(in the rows, 128 means zero)
Turns, then the turns between two rows, first turn first; the first pair answered:
j_235 (before -> after):
[153 110 130 143 120 136 114 153 137 140 120 113 140 112 123 121 117 130
 124 116 132 114 130 144 115 119 118 133 127 133  94 117 104 134 138 121
 138] -> [121 126 138 137 132 122 107 142 124 119 100 127 148 123 118 107 122 143
 118 137 138 105 117 125 136 107 134 132 126 118  94 111 121 119 121 132
 142]
[143 115 123 134 129 154 117 132 145 132 120 101 122 129 129 124 114  94
 125 153 124 138 129 124 140 120 117 135 160 118 109 138 114 121 159 106
 119] -> [122 121 130 130 136 145 114 127 138 124 110 110 128 135 122 117 115 105
 119 166 130 130 116 111 157 107 124 134 154 105 108 134 123 113 151 112
 123]
[126 107 129 145 139 142 118 145 130 127 133 131 112 130 138 123 131 138
 148 136 124 136 135 145 160 122 137 118 130 130 131 146 158 129 142 142
 124] -> [126 106 130 148 137 142 117 142 129 126 136 132 113 130 138 124 132 138
 149 137 124 139 136 146 157 121 136 115 133 130 134 145 162 132 137 138
 122]
j_693 (before -> after):
[178 112 112 139 144 161 149 143 114 163 164  95 109 144 132 148 120 103
 138  91 125 149 151 136 107 149 108 139 130 158 174 140 133 150 138 105
 111] -> [178 103  95 123 103 110 117 135 129 127 146 130 124 139  91 139 107  83
 129 113 114 125 108 163 104 104 108 164 123 126 136 128  78 125 126  88
 131]
[140 131 129 100 153 132 141 163 125 139 146 157  92 138 106 102  83 160
 112 114  76 150 143 133 113 139 148 165 173 122 151  94 111 107 141  93
 124] -> [137 138 129 104 153 132 139 163 124 140 144 163  91 140 103 105  84 163
 113 112  79 149 139 132 117 138 150 165 175 119 149  93 111 105 142  92
 123]
[ 85  93 103 100 108 143 144 121 127 109 185 115  87 115 153 149 147  75
 127  85 141 150 162 131 130 172 111 169 121 108 188 141 156  98 110  94
  81] -> [ 96 118  97  96 106  68  84 137 157  92 113 175 142 121 104 138 118 102
 124 121 135 119  58 138 142  95 120 157 133  71 111 116  97  68 116  85
 120]
j_356 (before -> after):
[ 90 145 153 146 137 114 132 130 149 146 117 148 140 125 114 152 135 133
  98 151 126 109 119 138 135  97 111 115 129 120 159 141 119 138 149 147
 113] -> [ 97 126 143 159 128 123 141 128 153 150 128 134 142 131 117 152 140 122
 100 153 129 108 127 139 135  99 114 114 129 125 153 141 110 148 154 145
 104]
[155 141 130 127 135 127 126 136 142 151 136 120 142 128 137 136 115 125
 121 112 124 143 119 130 116 127 111 118 132 142 108 121 105 134 158 122
 130] -> [135 113 122 125 110 138 145 114 127 122 162 105 131 131 144 134 132 100
 120 124 128 137 151 132 121 138 115 142 118 143 123 124 116 137 138 119
 115]
[127  83 112 199 134 152 172 111 155 134 117  81 150 135  99 134 144 169
 140 157 161 136 123 102 162 122 153 135 179 142  75 111 158 174 134 122
 121] -> [ 80 103 130 157 123 132 179  85 132  90 127  91 122 129 103 120 151 160
 137 173 170 134 142  93 166 137 152 174 155 120 122 105 189 143  85 131
 125]

Between the rows of a pair lie 2 to 3 turns.
[132 124  69 130  65 122 146 102 124 109 166 141 119 117 124 139 124  64
 158 113 125 132 145 154 100 125 114 179 113 145 153 138  89 126 118 117
 130] -> [134 107  55 178  80 130 142 108 134 115 151 133 160 148 123 133 134  81
 152 138 129 112 117 141 136 100 147 139 125 146 108 138  73 140 147 121
 122] => j_693 then j_356
[119  81 122 146 104 102 116 112 100  59 170 121  98 118 121  89 118  80
 131 137 132 109 152 101 137  71 143 152 148 119 124 125  98 144  82 107
 122] -> [162 110 140 186 169 146 120 160 111 145 151 100 110 115 152 109 109 134
 143  89 134 145 158  86 136  93 139  89 181 167 121 140 124 178 144 122
 118] => j_356 then j_356 then j_693
[184 117 141 137 130 155 130 172 136 203 163  96  60 151 148 171 145 168
 149 111 116 166 180  87  80 133 113  94 161 110 150 130 147 200 137 101
 129] -> [173 123 123  95  78  71  87 158 155 144 131 160  80 143  90 150 121 145
 142 149 104 133 112 114  71  68 107 142 142  53 102 107  84 155 103  81
 165] => j_356 then j_693 then j_356
[141 109 106 151 111 153 141 139 143 132 145  95 139 143 114 144 148 111
 139 113 132 142 147 144 151 126 128 123 137 175 114 151 124 128 160 143
 102] -> [101 163 140 122 143 123 124 134 123 124 101 127 139 140 115 130 142 153
 140 126 142 140 122 115 170 117 135 119 137 159 132 142 162 100 135 162
 118] => j_356 then j_693 then j_693
[104  95 111 141 100 126 126 104 138  80 139 134 143 140 117 108 127 104
 123 161 128 110 115 124 141 103 151 135 116 111 103 123 104 127 124 122
 132] -> [ 90 101 123 153 122 153 146 102 125  84 142 116 139 148 141 110 139 120
 126 159 141 118 137 104 159 121 161 120 122 124 122 133 138 143 131 135
 123] => j_693 then j_356 then j_693
[104 117 125 101 113 121 147 119 106 109 142 135 119 121 130 118 131 115
 110 144 132 130 122 133 147 141 131 123 127 125 148 121 137 126 114 131
 146] -> [113 116 120 127 131 123 142 132 117 124 122 136 143 135 129 116 130 132
 111 151 131 123 102 130 163 122 148  98 140 128 120 118 131 133 138 137
 148] => j_356 then j_356 then j_235
[ 88 103 161 142 110 166 152 142 121 135 142 114  90 133 175 168 121 101
 110 119 120 110 159 138 152 138 115 131 121 148 150 130 171 143 115 137
 100] -> [ 85 152 177 102 115 108 107 150 129 124  91 169 103 122 142 164  98 129
 113 132 117 103 101 142 143 102  97 139 122 123 130 115 152 106  97 136
 131] => j_356 then j_693 then j_693
